In the rows, zero is written as 128.
Families of rows that turns and mirrors carry onto each other, the same ones carrying the whole set onto itself: the rest of each named row's family, in list order
4 families of 8 rows
Rof: [109 138 132 101 156 162 123  88]
tupul: [152 148 157 100 135 117 127 115]
Beg: [132 118 162 133 124 151 138 146]
mut: [ 98 134 149 134 136 144 113 151]
Kazon: [106 128 143 126 116 123 109 149]
dito: [115 150 150 131 109 143 126 146]
Dul: [145 128 168 127 142 125 103 107]
samum: [102 114 128  93 144 161 120 145]
rotal: [146 107 151 131 124 132 120 147]
Lur: [157 135 149 119 129 137 104  93]
pavil: [ 96 115 116 105 138 171 122 115]
rekik: [135 114 157 132 105 127 131 137]
didur: [ 95 111 116 120 123 166 118 122]
gosip: [146 153 127 116 119 114 114 114]
zamo: [123 105 143 133 103 130 138 137]
nakas: [103 122 124 125 137 162 158 116]
radu: [108 117 130 114 139 145 162 142]
vusid: [145 120 124  90 143 139 117  89]
Keduz: [158 140 148 130 119 145 107 109]
Raras: [ 86 114 136 100 145 142 148 119]
gini: [100 137 149 123 110 144 128 148]
tel: [143 137 139 129 147 135  92 102]
vig: [141 138 113  84 148 153 128 105]
Som: [134 149 147 129 131 102 127 122]
tigar: [103 148 117 114 162 147 132  97]
Zaf: [ 87 116 141 110 134 151 151 130]
bego: [115 128 128 119 156 136 126  77]
fenav: [155 125 115 103 146 132 133  96]
Dab: [122 148 146  99 163 155 117  92]
Tirum: [130 110 123  87 149 137 120  93]
kezo: [147 142 156 113 117 112 120 121]
sibe: [119 108 117 110 151 176 123 124]

Same family as nakas: Beg, Kazon, Dul, samum, gosip, vig, bego
Same family as rotal: mut, radu, tel, Som, tigar, fenav, sibe
Same family as Raras: tupul, dito, didur, zamo, Keduz, Dab, Tirum

Families of rows that turns and mirrors carry onto each other, the same ones carrying the whole set onto itself: the rest of each named row's family, in list order
4 families of 8 rows
Dile: [140  81  92 127 129 121 155 144 122  85 100 100 124 145 159 116 101 133]
Pog: [139 172 103 132  78 125 114 104 133 142 111 113 154 119 146 131 107 165]
zute: [150 148  96 130  99 121 128 146 127  86 135 126 131 161 166 110  99 119]
nukar: [128  98 104 134 112 134 112  96 118 140  77  96 146 100 140 123 122 162]
lasiv: [114 126  93 123 140 159 117 127 130 136 130 113 123 134 143  92 111 134]
Fal: [133  89 105 139 129 117 153 135 109  82  95  91 131 154 153 107 113 134]
bafo: [167 123 106 143  73  97 122 112 113  88  80 108 151 128 162 140 112 146]
mepaz: [135 152 104 143 131  92 146 125 136 125 129  82 149 118 153 104 110 161]
Ror: [124  96  93 126 121 139 128  99 119 138  75  90 127 114 129 132 106 163]
maz: [152 126 108 153 132  95 133 117 134 122 124  75 159 136 157 104 109 153]
Zimas: [110 131 105 118 130 151 128 125 143 123 127 123 104 144 141  95  96 131]
talur: [146 155 112 132  94 110 136 154 136  87 130 136 143 156 157 117 113 136]
zitob: [136 118 102 118  79 159 129 124 119  92  73 143 118 137 137 140 118 129]
vok: [159 123 106 142  82 105 134 121 104 100  78 102 167 119 150 140 115 171]
Felef: [147 158  99 132 102 109 129 141 135  87 137 128 139 159 154  99  98 132]
Bir: [149 156  95 138  90 110 127 144 135  71 116 132 134 158 159 112 106 144]
guti: [134 103 106 116  82 163 116 124 111  92  77 141 125 145 138 130 103 142]
turo: [136 129  99 116  72 162 112 134 116  98  81 147 126 136 146 131 107 130]
Tefit: [143  75  91 135 130 130 136 127 105  85  90 106 128 140 149 108 101 124]
fuza: [114 135 106 116 136 165 125 115 139 138 124 124 120 136 138  98 110 139]
depa: [159 116 100 143  76  91 131 129 108  85  84  99 155 128 157 135 107 156]
Gipo: [137 164 103 121  82 139 107 112 138 138 109 134 141 112 140 127  99 167]
Zupez: [125  93 106 129 109 145 126 103 111 136  72  93 135 103 146 136 119 164]
Pulif: [130 169 111 130  85 128 106 109 131 142 103 127 147 124 127 133 117 168]
ruf: [137 173 109 128  83 127 103 114 139 138 120 115 148 122 154 126 123 156]
Ginum: [153 117 108 142  76  95 132 123 120  98  79  94 165 131 144 148 103 154]
reliv: [126 122  92 111  81 160 107 122 110 102  89 147 117 125 149 132 114 127]
sosaf: [136 123 107 147 143  93 140 108 128 123 126  78 144 127 150 104 110 161]
mil: [121  94 113 121 121 147 136 106 111 148  91  89 139 108 136 124 107 157]
vemog: [132  82 101 127 133 131 139 142 112  79  98 110 122 145 150 103 110 130]
pob: [115 133  93 115 138 152 129 128 134 129 127 134 107 138 142  99 115 148]
zotob: [134 130 102 139 137  91 134 127 134 132 133  86 154 132 148 107 101 171]

Same family as ruf: zute, nukar, lasiv, bafo, maz, Tefit, reliv
Same family as Dile: Ror, talur, zitob, Pulif, Ginum, pob, zotob
Same family as Zimas: Fal, mepaz, vok, Bir, guti, Gipo, mil

